Small tables with named rows and columns. After each table, cells are looked up by row and column.

tiku:
cols = pok, situ, tedep
nid: [131, 103, 82]
zotimek: [157, 195, 118]
resop: [188, 58, 147]
dom: [161, 155, 94]
niseguf: [125, 147, 132]
zon: [144, 68, 158]
daforef: [103, 150, 136]
rivu: [102, 176, 153]
golezon: [160, 208, 118]
zuf: [151, 159, 158]

pok of resop: 188
pok of rivu: 102
pok of daforef: 103
tedep of rivu: 153
situ of rivu: 176
situ of daforef: 150
tedep of nid: 82
situ of dom: 155
tedep of dom: 94

nesenu:
         lakeza  lilod   vuvu  rezok    pof  totuko  lupom  tiros
gibu       3.95   0.59  -0.20   0.31   2.80    0.22  -0.64   0.44
fafada     0.62  -2.23   0.36   0.93  -0.98    6.15   6.55  -3.88
buregap    1.69  -1.49  -0.64   0.37  -1.60    5.56   6.02  -3.42
balo       3.21  -1.46   4.59  -0.01   1.24    4.68   4.07  -0.42
gavesu     1.68   4.71   2.47   2.27   3.61   -3.54  -5.66   6.14
gitenu     1.18   0.10  -2.13   0.62  -1.54    2.83   3.51  -1.02
gafup     -0.92   3.30   1.80   3.29   0.21   -0.56   0.27   3.64
badi       3.01   0.91   9.28  -1.10   5.76    2.11   0.15   2.42
zad        7.03  -2.42  -0.75  -2.69   5.06    0.54   1.76  -1.19
mifusol   -2.63   3.44  -0.13   5.58  -2.29   -0.95   0.91   3.27
muv       -3.29   4.37   3.75   6.55  -2.02    2.48   1.19   3.62
nup        0.54   4.36   1.56   3.59   3.25   -2.56  -3.35   5.10

What is the tiros of balo in nesenu?
-0.42
What is the lupom of badi in nesenu?
0.15
What is the lakeza of mifusol in nesenu?
-2.63
What is the lilod of gibu in nesenu?
0.59
What is the tiros of gitenu in nesenu?
-1.02
What is the tiros of zad in nesenu?
-1.19
What is the tiros of mifusol in nesenu?
3.27
Row with the largest rezok: muv

Table regenuk
	molor	budomo	les	gutez	tarib	zot	navo	semamur	bulol
tuto	148	139	73	184	146	177	112	86	77
nanes	158	171	115	153	200	135	156	109	86
fasunav	158	138	53	171	113	189	68	113	118
kima	76	96	196	112	150	70	209	90	75
dabutel	136	141	147	62	110	89	104	193	206
lorip	155	156	124	60	108	104	76	217	232
vip	88	91	131	187	144	141	181	30	13

What is the navo of vip in regenuk?
181
What is the tarib of dabutel in regenuk?
110
What is the semamur of kima in regenuk?
90
What is the gutez of dabutel in regenuk?
62
What is the les of kima in regenuk?
196
What is the molor of dabutel in regenuk?
136
What is the tarib of vip in regenuk?
144
What is the navo of dabutel in regenuk?
104
What is the gutez of tuto in regenuk?
184
What is the semamur of tuto in regenuk?
86
What is the navo of nanes in regenuk?
156
What is the molor of fasunav in regenuk?
158
What is the navo of lorip in regenuk?
76
What is the bulol of dabutel in regenuk?
206
What is the gutez of nanes in regenuk?
153
What is the budomo of lorip in regenuk?
156
What is the budomo of dabutel in regenuk?
141
What is the zot of kima in regenuk?
70
What is the les of dabutel in regenuk?
147

noripe:
,teluve,luf,levam,sabarop,rosani,buf,lidafut
fek,26,44,45,62,38,31,49
vozuf,45,43,44,47,39,45,30
vop,39,28,29,34,50,29,52
zos,32,32,29,56,51,24,47
dis,38,40,38,32,41,42,52
sififi,52,27,27,43,51,30,35
rubovig,34,65,64,53,24,50,33
gituve,35,74,73,51,14,53,34
livosir,50,8,9,30,69,28,47
vir,27,41,42,68,39,27,43

What is the teluve of sififi in noripe? 52
What is the rosani of vir in noripe? 39
What is the rosani of sififi in noripe? 51
What is the lidafut of vir in noripe? 43
What is the levam of rubovig in noripe? 64
What is the rosani of dis in noripe? 41
What is the levam of sififi in noripe? 27
What is the sabarop of zos in noripe? 56
What is the levam of vozuf in noripe? 44
What is the lidafut of vop in noripe? 52
What is the sabarop of livosir in noripe? 30
What is the levam of zos in noripe? 29

feg:
          vir   rar  tamimar   fef  tulorir
led      8619  8421     8098  7845     7404
vun      7791  7988     8223  8325     8464
bulivik  8572  8630     8566  8368     8237
latafo   8326  8488     8533  8855     8656
sutak    5297  5963     6608  7021     7684
pomin    7449  7112     6434  5782     5062
kem      4007  4892     5379  5982     6719
paz      2459  3326     4063  4756     5446
fodemi   8276  7826     7432  7001     6297
kosud    6693  7027     7618  8030     8241

fodemi, fef => 7001
paz, vir => 2459
pomin, rar => 7112
latafo, vir => 8326
bulivik, fef => 8368
sutak, tamimar => 6608
latafo, fef => 8855
pomin, tamimar => 6434
bulivik, rar => 8630
vun, tulorir => 8464
sutak, vir => 5297
vun, rar => 7988
sutak, fef => 7021
vun, fef => 8325
fodemi, vir => 8276
kem, vir => 4007
led, fef => 7845
bulivik, tamimar => 8566

Table visima
|  | mov | pob |
|---|---|---|
| lakituz | 8.32 | 0.52 |
| guv | 8.69 | -3.58 |
| ragip | -3.78 | -8.08 |
| vado | -0.22 | 7.19 |
| gep | 8.98 | -2.08 |
| sem | 3.50 | 7.60 |
| tem | -4.87 | -7.11 |
| lakov | 7.95 | -4.16 |
| lada | 6.58 | -4.34 |
| miz | -1.97 | 6.75 |
| vibesak | 7.00 | -6.07 |

miz, pob -> 6.75
lakov, pob -> -4.16
lakov, mov -> 7.95
ragip, mov -> -3.78
vado, mov -> -0.22
guv, mov -> 8.69
ragip, pob -> -8.08
Row with the largest pob: sem

